Points on a landscape with several valleys, each with its height.
<443> h=87: [129 166 206 152 171 111 195  98 132 123 171 158 114 125 142  98 127 142
 123  93 132 164 161 107 146 158  97 155 146 126 153 152]
<347> h=78: [ 83 160 166 151 131 122 165  99 119 135 109 137 143 152 154  95 129 127
 128  70 116 154 118  88 134 189 177 136 174 124 178 175]
<124> h=99: [ 87 110  67 136  73 132  85 172 101 156  34 124 195 155 125 135 144  99
 140 156  62 147 126 142  91  97 148 128 112 134 155 110]
<159> h=76: [121  79  57 110  71 134  57 183  91 124  79 104 145 138 119 164 150 104
 142 166 113 112  85 168  90  88 165  99  98 131  97  86]
<102> h=89: [161  65  70  97 105 141  64 189 120 136  88  92 140 119 112 177 150 137
 137 173 116  97  98 175  98  74 126 106  97 144  72  87]
<332> h=74: [165 102  91 103 116 139  79 140 130 124 165  98 115 110 107 167 144 128
 132 133 161  96  69 141 127 105 108 128 163 142  82  94]
<157> h=77: [104 148 145 134 151 117 149 112 163 150  74 158 197 125 135 113 129 133
 151 154  90 143 224 116 120 132 141 118  67 116 168 128]
<15> h=80: [ 89 155 151 143 113 146 146 112 106 112 169 105  58 157 116 123 117 135
  91  93 159 136  76 110 150 152 154 117 174 122 130 167]
<91> h=65: [133 113  85 125  96 146  83 117 110 121 163 109  95 122 101 152 115 116
 102 119 165 108  48 126 121 106 137 132 184 133 108 120]
<431> h=87: [156  62  73  99 105 142  59 186 112 135  91  88 138 123 110 174 148 134
 132 170 119  94  87 174  99  74 131 105 100 141  75  90]
<93> h=68: [136 167 195 148 168 111 191 100 139 122 174 154 115 127 140  96 126 143
 127 101 129 157 165 108 149 160  95 150 141 125 147 150]
<283> h=95: [124  77  51 107  63 131  57 191  92 133  72 109 159 136 119 157 152 105
 150 172 107 116  96 169  93  90 166 103  90 131 101  88]
<240> h=91: [162 151 189 135 179 113 201 111 156 124 192 148  90 121 137  99 119 155
 139 114 145 139 171 126 157 160  83 156 120 132 132 139]
<83> h=38: [ 97 152 147 144 140 124 153 105 163 151  73 153 190 128 139 114 121 126
 140 143  91 152 205 108 119 134 156 122  81 112 173 133]
<381> h=81: [112 112  68 120  85 124  97 163 113 151  57 134 190 141 133 140 134 112
 145 172  79 141 142 149  91  95 140 129  98 119 137 100]
<148> h=88: [114 144 170 134 146 126 158 113 126 103 186 122  53 136 125 125 129 134
 104  91 174 124  99 125 156 154 125 124 155 139 120 166]
<147> h=88: [152 108 118 109 142 106 120 124 135 102 185 119  72  97 121 149 126 117
 121 107 184 117  73 136 151 132  99 139 168 142  98 145]
<92> h=76: [203 131 150 112 166  98 162 128 165 124 192 143  97  91 132 113 113 141
 148 126 149 126 152 124 157 153  70 151 109 132 112 125]
<117> h=66: [115  97  72 138  75 163  66 131  82 107 103 107 114 136 120 153 113 103
  93 137 136 103  57 137 105  80 164 103 157 124 116 109]
<390> h=86: [116 153 180 139 147 127 168 111 125 106 186 127  58 136 125 119 131 135
 105  91 167 131 114 121 156 159 125 120 153 136 126 163]
<527> h=36: [130 107  72 125  94 157  75 127  98 119 125 113 119 128 115 156 124 117
 105 141 146 101  63 137 116  90 149 111 155 128 109 110]
<371> h=59: [120 164 165 137 142 125 160  97 144 133 142 147 148 133 141 100 125 137
 125 118 114 146 164 100 145 157 125 129 129 116 146 147]
<81> h=89: [182 139 173 120 172 108 188 115 163 117 195 139  78 106 133 109 115 151
 144 121 152 126 157 129 156 159  81 148 115 136 120 136]
<392> h=92: [141 140 182 130 167 118 184 110 144 105 191 133  58 123 132 117 126 141
 122 101 168 120 135 131 154 159 103 130 140 144 119 149]
<391> h=72: [122 163 168 135 171 108 172 100 155 131 121 163 172 112 150  98 135 138
 159 129 101 163 216 103 157 159 113 140 100 113 152 149]
<196> h=16: [ 66 157 148 153 118 154 129  97 113 127 112 117 132 164 132 109 125 129
 112  91 135 124 101 100 125 161 195 111 182 126 166 163]
<340> h=86: [139 158 196 145 169 117 199 107 139 117 187 149  89 126 139 104 122 142
 120 100 144 147 159 119 150 159  97 143 138 127 139 146]
<178> h=85: [ 93 142 113 142 112 126 134 127 138 154  45 135 193 148 127 109 123 134
 138 162  62 148 190 120  92 112 155 125  86 116 173 126]
<158> h=96: [170  64  79  97 117 150  57 181 111 135 100  82 130 121 108 177 153 141
 124 163 122  83  76 177 105  73 122 105 120 142  73  90]
<432> h=63: [164  79  75 101  96 140  79 173 122 135  94 112 147 115 124 170 150 126
 138 169 117 107 111 166 108  81 124 116  99 132  84  77]
<337> h=94: [204 132 166 115 178 101 179 125 166 126 192 142  89  97 128 106 112 154
 154 126 154 126 166 127 157 160  75 162 104 136 116 131]
<132> h=0: [156 163 171 126 173 102 174 108 157 136 164 155 141 116 134  90 131 153
 146 122 119 150 186 104 160 156  85 147 112 122 133 143]
<99> h=59: [115 122  80 141  82 160  79 115  95 112 144 115 104 134 112 149 104 119
  91 128 154 105  51 120 117  97 150 120 183 130 122 117]
<461> h=66: [180 103 135  95 171  97 105 149 155 158  97 156 203  89 147 145 145 117
 177 142 112 129 190 139 121 124  84 154  49 118 111  87]
<256> h=51: [161 118 136  97 162 102 118 138 157 156  96 157 201  98 147 132 143 121
 168 148 111 132 198 134 124 120  95 141  58 120 126  96]
<263> h=85: [ 89 135  85 156  73 172  84 114  89 108 130 105 104 148 121 144  97 120
  82 129 145 104  60 120 120  98 158 111 184 129 132 124]
<225> h=77: [107 165 184 148 147 126 171 102 120 124 158 140 104 138 139 103 132 133
 109  88 138 153 125 102 144 169 131 133 159 125 146 169]
<78> h=63: [105 156 158 141 145 124 158  97 158 147  92 152 183 127 145 106 123 127
 141 133  97 154 200 106 136 142 148 128  94 108 165 140]
<6> h=97: [ 36 110  70 145  74 155  89 150  89 108  45 101 129 174 117 137 103  90
 101 136 103 111 106 140  93  98 179  93 139 129 157 129]
<274> h=89: [ 49 111  65 142  73 153  84 152  92 114  49 111 139 168 122 139 112  90
 108 141 104 115 105 144  94  95 173 101 134 125 149 127]
<279> h=44: [174 159 176 124 183 102 180 117 162 141 177 152 123 114 129  87 131 159
 149 124 132 147 184 111 161 159  74 162 109 127 129 141]
<462> h=63: [ 88 162 162 149 128 131 155  93 132 142 106 141 154 144 147  98 124 125
 121  94 108 148 141  90 130 171 170 132 151 115 166 163]
<130> h=85: [153 103  92 103 115 126  93 126 125 119 176  96  91 106 104 157 131 115
 122 116 174 108  51 136 129 114 115 142 179 136  90 120]
Which row is at the bottom of the valley that each row below runs down into?
<390>  drains to <132>
<117>  drains to <527>
<148>  drains to <132>
<279>  drains to <132>
<332>  drains to <527>
<347>  drains to <196>
